In the rows, 128 means zero.
A single turn carries every row of the set below to another of its rows. Some are shown first; where does it send the rows asked next?
Gudi: [186 111 130 114 118 136  96  75 129 144 133 134  98  98 106 124 183 136
 127 114 137 123 136 101  95  88 139 100 135 132 139 138]
bilog: [144 104 135 131 102 127 130 108  83 160 135 172  96 116 118  83 161 147
 134 130 147  94 154 107 110 139 139 101 148 157 150 150]
gizav: [140 114 139 132 136 144  97 112 154 136 120 123 121  84 113  88 137 133
 115  97 101  86 120 140 138 112 115 116 102 149 109 139]
vap: [148 102 150 133 128 130 128 109 131 117 153 135 125 134 118  98 101 134
 129  86 119 106 134 137 159 112 137 148 103 164 139 150]
matur: [160 108 152  88  96 143 120 101 116 153 152 111 119 112 132  90 151 137
 124 114 151 133 158 129 120  90 150 102 171 130 136 149]
dizin: [158 105 129 122 137 137 111 111 144 110 131 120 112  79  96  95 137 164
 138 120  93 101 133 121 135 154 158 110 114 145 143 124]
dered: [153 110 130 145 123 115 129  71 139 142 157 127 105 140  78 111 143 144
 145 102  82 123 150 109 162 141 136 105 115 170 135 126]
kisak: [168 105 135  66  84 119 136 105 107 153 150 120  92 117  94 119 174 143
 115  94 147 127 175 131 145 101 154 115 145 141 139 146]
sos: [134 135 119  90  86 132 114  75 116 161 148 116 104 140 120 110 147 130
  94  83  93 125 145 152 125  83 125 136 113 159 145 150]
duse: [124 142 104 104  93 122 124 115 124 146 132 164  91  95 129 125 153 141
 105 125 110  74 113 146 100 127 123 135 115 153 143 149]
nelug: [166 120 138  70  86 111 128  97  91 153 137 121  88 118  85 117 175 149
 120  99 155 118 167 124 148 108 141 123 142 150 149 146]
purus: [173 141 125 112 113 114  97  96 117 157 151 150  91 118 132 131 196 130
 146 135 121 130 118 139 115 114 134 100 142 123 125 136]
Sug: [118 109 123 144 125 128 120  99 148 140 155 161 114 134  89 106 143 127
 124 120 103  79 123 120 153 106 105 131 113 184 141 156]
dom: [151 130 127 102  89  96 123  79  72 162 135 143  95 112  89  97 168 169
 144 125 145 110 155 114 143 135 141 125 136 156 158 139]
Divim: [120 120 108 110  92 117 129  89 133 148 179 131  80 120 101 154 135 142
 154 111 143 114 115 136 132 130 135 120 110 151 147 121]
lole: [171 131 129 104 100 115 115  83 139 154 130 153 108  83 101 123 173 134
 111 138 153  91 148 100 108 100 118 102 154 139 130 152]
pesum: [135 118 150 108  97 106 122 113 132 136 140 138 101 148 115 113 139 152
 143  99  77  77 128 130 174 114 136 125  83 170 123 131]
tani: [158 104 143  97  96 135 111 112 109 147 145 118 111 107 122  94 145 142
 104 115 151 127 175 142 124  87 153 106 171 129 136 150]
kupu: [136 130 146  82 129 147 124 117 150 106 141 122 112 104  96  98 146 151
 139  94  92 103 120 140 157 102 144 140  98 154 150 138]
Vug: [135 127 139 142 131 132  94 113 150 136 123 125 122  89 114  93 128 132
 128  91  96  88 115 145 147 106 114 127 111 144 109 136]
masem: [148  97 131 110 103 100 103  92  75 160 110 151 108 116 126  83 158 161
 125 118 124 123 174 134 119 103 150 121 142 164 148 147]
vur: [146 119 111 135 105 136 134  92 164 148 116 156  78 131 140 109 122 130
 120 100 118 105 147 107 109 118 136  94 108 148 125 157]
Sef: [135 123 151 104 100 102 140 105 132 146 143 135  98 149 105 108 144 154
 144  99  84  90 129 134 175 127 127 122  82 167 121 139]
gake: [130 126 144  79 122 144 124 109 148 111 138 114 121 101 109  97 153 153
 132 105  92 116 111 143 163 103 149 146 105 154 146 144]
gusod: [167 123 122 135 110 114 106 103 128 160 124 141  95 119 107 108 150 139
 105 119 150 114 182 128 117  80 129 101 167 142 119 143]
Kika: [171 119 144  90 100 140 127  73 118 158 153 122 113 112 137 104 187 130
 145 104 124 153 133 116 123 110 155 101 144 127 128 139]
meda: [170  98 126 151 124 125 140 109 123 141 153 145 105 140 100 111 151 122
 118  88  74 110 129 132 145 147 125 131 125 156 137 165]
bafo: [137 124 131 108  78  98 147 101 123 159 153 169  94 114 124 141 177 133
 132 140 143 111 149 119 137 122 143  99 165 146 118 139]
rarez: [153  93 146 140 115 105 132  95 122 126 149 135 112 142  98 138 147 157
 128 104  62 113 133 131 125 104 144 137 124 174 143 125]
kaz: [136 128 132 133 121 125  93 100 111 128 156 117 129  84  98 105 150 149
 122 135  75  97 113 150 138 136 135 132 137 151 140 114]
lige: [122 121 119 136 125 124 119  92 153 141 156 158 127 121  88 102 142 130
 132 108 101  77 129 117 159 110 108 133 106 188 138 145]
mas: [155 141 125 114  96 115 129  92 137 157 137 162 107  86 102 112 167 138
 106 145 151  90 160 108 116 112 124  96 165 139 125 151]
kav: [149  89 145 131 126 125 131 100 127 125 138 128 122 134 111 100  98 130
 131  91 115 113 141 134 155  99 139 149  97 167 135 136]
Mugum: [148 128 143 108 112 138 119  93 125 121 127 132 125  95 125  82 159 140
 105 124  53 104 129 123 150 151 154 119 124 149 137 146]
Rono: [127 135 103  84  85 138 115  97 120 159 137 114  84 110 130  82 132 131
 133  98 121 118 145 140 165 155 150 108 105 136 135 142]
gerel: [114 134 154 113 115 136 115  92 143 113 151 155 113  99 124 115 140 110
 134 126  92  93 113 121 172 130 140 113 102 154 125 123]
Fasul: [165 127 121  69  88  95 104 115 115 158 139 143  86 113 129 127 179 134
 148 144 130 118 151 144 146 114 148  99 142 129 125 130]
kufo: [128 110 139 110  84 112 148 108 111 160 147 169  94 115 124 125 175 131
 140 136 154 102 147 110 129 128 140  97 168 158 127 139]
Kupo: [155 121 120  65  74  92 121 112 112 156 137 139  88 100 115 128 175 147
 139 136 132 114 162 135 153 117 157 106 144 130 125 127]
kosi: [122 144 146 118 118 136 114  97 140 116 148 146 108 102 119 116 140 115
 136 144 101  90 108 124 168 133 138 115 101 150 123 108]
Gopem: [110 122 132 113 104 143 103  69 138 128 134 118 108  98 117 104 110 164
 109 117 133 111 152 122 106  92 150 111 121 163 153 123]
Gub: [160 119 124 127 115 104 104 102 115 160 107 147  98 122 123 100 150 140
 115 119 147 122 185 136 119  86 131 107 164 156 121 145]

kosi moves to Sef
nelug moves to matur
Now these:
Kika moves to masem
mas moves to bafo
dered moves to Mugum
Vug moves to lige
Divim moves to Rono

A single turn carries every row of the set below to another of its rows. Some are shown first; where does it send the rows asked next?
Gifud: [136 127 128 146 132 110 120 122 139 110  95 110 136 104  88 122 136 124
 157 149 145 132 112]
voz: [119 122 136 117 105 114 159 158  96  67 145 113 131 139 124 128 110 150
 133 115 119 117 114]
kud: [ 97 133 162 134 139  84 112 141 150  78  93 128  88 126 121 147 109 149
  99 120 154 149 104]
pitak: [102 141 163 143 137  88 130 142 149  83  86 136  95 126 121 142 115 134
  90 109 153 151  95]
Kan: [121 113 146 121 133 126 136  87 137 100 130 122 132 125 140 137 120 101
 101 133 157 157  94]
zaf: [ 93 136 161 137 138  96 120 146 153  79  96 137  83 128 122 140 122 141
  95 114 154 144  91]
Dizu: [118 167 138 138 118 110 154 186 108  99 115 138  96 125 125 131 108 160
 114 112 122 122 131]
did: [147 136 132 110 127  96 146 106 106 105 162 121 118 107 122 140 134 126
 127 138 164 141 101]
Gavif: [131 139 128 112 117 141 163 142 105 117 164 109 134 119 140 133 114 135
 125 140 121 131 143]
muvok: [119 116 145 114 140 126 124  96 143  98 141 124 127 127 135 143 127 105
 106 141 159 156  86]
nad: [112 149 148 128 149 120 115 125 154 120 115 153  89 112 142 144 137 121
  95 145 162 152 101]
mis: [104 120 138 158 120 138 105 152 122 118  86 115 129 104 106 109 126 145
 138 136 119 117 118]
finib: [148 140 131 117 120  97 155  98 101 110 151 118 114 105 123 131 125 124
 122 129 164 142 110]
Laged: [113 127 143 121 109 113 166 164 109  75 142  96 132 136 118 133 100 152
 124 111 114 127 130]
vom: [116 107 148 114 138 121 117  90 143  95 136 117 130 129 141 144 112 112
 108 149 157 156 102]
pir: [117 135 140 165 133 121 101 142 147 127  91 119 120 105  95 111 130 131
 136 150 143 125 114]
sisak: [ 84 134 161 136 132 131 138 173 156  91  93 133 112 135 146 140 111 141
  93 123 117 141 129]
gan: [ 83 134 152 136 128 138 129 178 144  83  99 145 102 143 144 132 113 145
 100 122 118 127 113]
tokab: [ 91 141 152 141 130 139 134 175 144  89  92 142 115 145 142 135 103 137
  94 117 115 137 115]
kir: [136 140 120 115 114 148 160 132  96 117 157 123 133 124 144 125 113 127
 126 136 126 127 130]
komut: [110 159 148 134 121 102 157 189 121  98 114 127  99 118 128 137 113 165
 113 118 120 127 144]
Vime: [135 126 121 139 129 131 124 129 124 118  94 117 142  99 104 124 139 128
 161 153 128 129 122]
pok: [145 133 134 111 125  86 139 100 107 105 156 114 111 106 124 140 121 136
 130 144 166 141 119]
vetut: [ 85 132 151 131 132 138 118 172 146  85  98 137 108 145 146 140  99 149
 103 131 114 134 126]
Buta: [118 124 131 149 118 121 117 146 106 113  87 112 127  92 100 115 132 152
 152 133 122 118 120]
Tet: [115 111 148 113 135 127 139  88 143 106 141 106 128 117 138 140 121 108
 103 137 155 160 108]
lovag: [111 143 153 126 146 117 130 114 155 128 113 137  95  99 148 144 135 120
  91 144 161 159 121]
Tigem: [134 133 123 107 117 141 145 131 102 112 160 124 131 126 149 133 111 136
 135 155 127 126 142]
nak: [141 136 135 111 123  98 158 105 108 112 162 100 115 100 120 137 124 131
 122 131 158 145 122]
ded: [138 135 124 108 117 138 155 137  97 109 165 129 137 123 145 132 125 131
 133 147 127 125 124]
Kison: [124 112 126 140 119 128 123 133 113 101  90 106 146 102  99 120 131 138
 159 136 120 124 116]
leni: [122 123 135 154 135 128 108 128 154 115  94 113 138 116  95 116 129 118
 144 154 141 131 109]
val: [111 155 139 132 114 108 150 188 107  89 120 141  93 124 131 129 119 166
 122 119 122 113 129]
gire: [114 158 137 128 119 103 139 181 110  94 117 135  89 122 129 136 107 173
 125 127 124 119 144]
ninur: [ 93 132 168 136 139  89 134 136 159  86  90 124  92 116 126 145 120 137
  89 116 154 155 109]
Ramu: [117 118 135 115 108 110 149 149 102  65 142 102 127 143 121 132  94 156
 135 120 121 121 127]
Kel: [120 130 134 124 106 118 163 154  98  73 139 105 129 142 116 125  96 145
 125 104 119 123 116]
fof: [114 147 150 127 148 114 108 122 150 124 112 150  93 109 150 149 126 129
  98 156 160 154 119]
bib: [119 151 149 134 145 118 127 119 148 126 105 154  99 109 149 142 131 115
  90 142 160 156 109]
Danab: [105 121 145 165 124 118 101 146 136 111  87 108 122 108  91 108 123 141
 133 133 135 120 108]

Laged moves to Tet
Buta moves to Gifud
Now these:
zaf moves to voz
vetut moves to Tigem
finib moves to pitak

